One vector is turned by the same rotation once a tick. Each row is the vector after some number of ticks, and that number follows the row.
The counts run from 0 to 1010.
[126 113 132 127 162 130  71 136 165  99 111 144 110 124 112 120 117 133
 129  84 139 110 113 102 196 101 122 185  89  78 146 172 146 145 136 112
 136 104 145 169 116 155 119 130 112] | 537
[ 89  78 149  65 139 133 140 120 170 124 125 117 135 125 177 101 140 164
 122  75 102 121 141 137 161  95 111 141 102 139 147 102 188 114 116 142
 147 135 139 124 102 128 131 156 149] | 783
[ 62 151 180 114 142 132 124 106 135  79  91 127 168 123  95 101 137 131
 149 139 131 142 144 131 163 114 162 179 114 157 168 133 139 103 138 120
 107 130  88  97 114 142 160 115 129] | 698
[ 90 126 175 106 126 178 138 131 169 128 122 126 122 153 148 143 163 160
 142 148 122 150 140 102 120 109 103 111 123 165 202 142 132 120 149 129
  78  86  79 118 121 107 157 157 150] | 272
[ 92  95 118 137 104 171 132 110 122 125 131 118 106 153 122 153  86 143
 134 166 137 126  96  91 116 170 114 125 123 148 162 175 148 129 123 154
 110  84 153 147 121  87 161 191 140] | 822
[101  71  73  82 121 139 125 123 100 109 175 128  99 102 114 116 109  86
 107  95 129 108 172 101 108 136 161 136 133 121 111 131 180 187 126 137
 128 136 168 107 124 142 139 150 159] | 1000
[109 109 161  81  54 164 148 144 116 134 134  79 119 166 115 154 113 127
 159  78 142 136 124 133 104 130 141 129 126 151 137 181 121 131 106 136
 163 113 116 104 144 143 105 179 161] | 435
[ 92 107 180  90 113 133 121 144 130 134 121  97 126 130 117 115 161 153
 108  77 137 141 120 103 156  92 104 169 141 121 126 138 179 126 101  97
 133 133 148  90 175 140  77 137 147] | 860
[123 158 123  98 147 127 129 153 179 103 125 193 161 160 114 111 129 125
 188 110 132 133 130 107 143 143 175 155  95 116 178 139  96 129 168 105
  96 124  84 122 113 145 107 150 139] | 841
[ 89  78  79 113 124 172 108 128 114 149 121 109 118 113 137  73  91 129
  85 133 148 163 118 148 110 154 116 122 121 116 102 161 122 109 143 153
  98 106 118  69 122 108 112 141  87] | 256
[140 119  82 112 194 127 146 133 153 124 126 123 139 126 161  86 143 156
 129 120 132 185 156 113  96 131 119  98 112 124 164  93 143 106 131 129
  60 137  98 105 157 166  78 119 150] | 94
[105  85 164 121 102 178 110 101 108 152 105 121 105 148  78 151 114 110
 155 110 134 112 120 156 117 120 123 178 110 170 177 186  83 126 152 139
 130 110  95 108 134 124 158 151 132] | 819
[136 120  92 161 168 141 137 126 178 137  93 137 134  99 121 123 131 114
 133 148 139 179 105 138 116 146 127 122 103 115 185 148 100  87 164 126
  79 112  70  97 118 134  96 169 109] | 646
[148 114 109 103 125 133 122 167 113 139 126 114 138 174 161 123 153 161
 144 111 186 136 152  76  80 145 159 126 175 172 114 119 164 135 142 127
 118 137  88 169 130 135 113 140 109] | 596
[110 105  98  90  85 123 144 156 139 124 125 159 147 157 140 150 171 151
 113 131 171 164 140  94 130 132 196 107 127 155 106 140 140 124 122 102
  97 141  74  83 121 117  91 145 128] | 837
[115 105  60 112  92 106 148 130 110  95 134 127 118 138 137 152  76 140
 109 135 168 149 103 108 118 162 186 105 126 120 107 173 174 137 107 160
 147 122 153 138  96 141 120 166 141] | 758
[142  99 160 112 155 162 129 127 128 145  81 112 132 156 128 125 171 132
 154  76 125 107 131 149 110  88 110 140 118 175 183 123  86 119 167 145
 133 128  78 132 139 156 148 146 140] | 32
[106 127  91 105 119 125 140 164  92  97 124 116 110 115 123 120 134 111
 104 161 165 173 155  72 119 133 184 112 160 123  76 129 169 172 101 137
 101 116 128 101 147 154 114 148 132] | 683
[140 154 110 100 178 152 116 116  87 123 107 125 103 124 112  86 115 131
 120  73  85 120 109 167 125 130 136 179  74 115 185 142  90 136 182 120
 163 121 106 101 146 148 134  98 128] | 175
[131 117 125 111 133 200  89 131 127 123  89  88 115 136 117 107  81 123
 150 108 142 115  86 122 143 135  68 155 107 111 135 169  72 140 105 156
 137  76 142 132 158 147 107 137 142] | 112
[140 114 124  53 100 129 159 154 140  98 154  91 104 134 138 137 154 135
 133  90 130 143 143  94 114 102 180 124 117 145 152 139 132 137  83 125
 153 128  84 108 140 149 147 177 125] | 991
[109 120 133  84 116 106 126 146  93 109 150 140 115 194 108 105 130 148
 143  75 157 137 143 122 126 105 184 141 136 114  99 154 131 172 141 125
  99 137 144 106 163 167  90 127 164] | 292
[ 72  75 144 125 104 164 146 116 118 143 135 115 111 180 152 165 177 156
 109 138 144 150 126 111 108 109 121 100 141 178 155 138 162 134 134 137
  81 106 125 114 129  94 143 153 159] | 270
[ 93 157 131 112  92 159 148 128  92 171 123 117 141 105 153 141  99 142
 127  98 106 137 140 176 116 153 129 146 114 138 156 142 201 119 174 107
 185 125 159 108 123 126  99 117 174] | 948
[ 99 102 135 123 121 145 150 119  70 129 103 108 150 160 107  97 126 134
 132 149 134 123 147 119  47 146 124 118 177 190 129 140 130 107 142 176
 103 127 114 103 147 162 136 140 161] | 815
[112 122  66 145 157 140 143 115 163 130 117 120 106  82 163 145 128 105
  93 130 114 153 100 139 145 160 128 127  84 102 188 139 179 127 168 117
 149 116 130 126  90 114 139 169  96] | 13
[ 85  89 147 111 132  84 138 138 140 101 136 154 120 159 107 130 189 147
 103  86 141 150 137  95 158  87 172 133 129 124 138 139 177 130 130 103
  79 136 128  91 147 150  99 154 142] | 849
[146 142  99 152 141 125 179 155 119 172  78  93  79 107 126 135 160 114
  92 124  94 145 114 124 125 148 138 128 149  97 161 130 160 147 169 126
 141 123 124 110 155 123 113 198  98] | 798
[127 148 103 166 149 139 136 115  90 126  63 120 134  77 109 145 123 139
 102 183 119 119 100  91 124 189 133 173 129 156 147 114 199 100 130 119
 157 123 136 144 131 127 134 142 129] | 942
[104 108 111  99 153 116 121 143 150  97  94 136 114  86 142 108 149 169
  88 142 125 130 155  79 152 107 113 121 128 110 103 119 203 129  88 149
 137 111 153 148 119 167 107 119 152] | 541
[127 120  95 128 155 119 121 132 160 147 108 117 121 143 134 129 141 140
 100 105 134 169  46 130 173 141 134 156  88  95 156 143 123 113 135 104
  93 145 122  96 152 106  89 180  99] | 90
[110 148 103  91 108 147 135 158  68  98 156 129 124 151 143 111 109 121
 134  96 137 111 174 111  93 141 167 128 154 137 105 141 163 183 168 137
 151 119 144 135 122 171 136 107 160] | 368
[130 122 107 101 122 118 159 144 121 153  99 123 157 134 162 120 189 163
  86 110 131 149 125 131 112 138 165 121 129 168 142 106 192  92 157  96
 140 169  87  91 117 113  89 141 125] | 401
[144 100  72 176 173 136 117 100 115 140  96 135 146 144 118 135 148  93
 114 128 171 150  85 121  92 153 124 125 124 145 144 123 117 110 170 120
  62 144 126 119 128 137  88 152 119] | 648
[ 73 136 159 117  97 110 149 162 128  97 111 123 132 106  85 115 145  95
 114 113 123 136 155 103 144 134 180 139 156 111 135 176 164 133 152 124
 125 120 117  87 131 158 123 182  95] | 1004
[118 166 156 101 112 155 150 124 107  86 104  68 143 153 114 158 158 116
 148 125 155 151  89 110 121 132 142 129 128 166 154 140  96 124 102 109
 135 108  85 102 165 153 144 147 151] | 119
[ 79 130 145 103  89 138 152 138 121 116 120 107 158 126 119 144 167 131
 101 111 117 140 124 115 120 159 135 151 129 164 147 125 199 101 117  84
 157 139 118  69 144 101  95 173 144] | 631
[121 137 125  94 101 182 105 141 145 142 136 151 137 152 118 174 117  99
 191 100 162 114 133 107 125 145 148 174 100 163 180 153 102 143 172  87
 127  98  83 128 120  98 130 139 137] | 830
[129 141  94 171 159 153 143 118  68 127  60 137 128 133  93  96 108 117
 115 170 116 125  99 139 105 165 124 132 135 120 131 130  89 139 170 151
  92 110 131 116 170 160 124 139 147] | 494
[134 169  95 129 137 132 138 147 101 156  88  98  85 139 146 122 135 151
  82 104 116 123  59 126 169 163 134 174 107  87 123 127 174 160 159 100
 156 121 158 130 153 107 113 157 100] | 166
[150  69  75 107 135 127 100 140  83 136 133 116 106 116  97 133  92  78
 139  98 173 118 133  99 103 145 182 168 139 121  89 142 146 173 136 144
 126 150 130 131 132 159 117 155 115] | 998
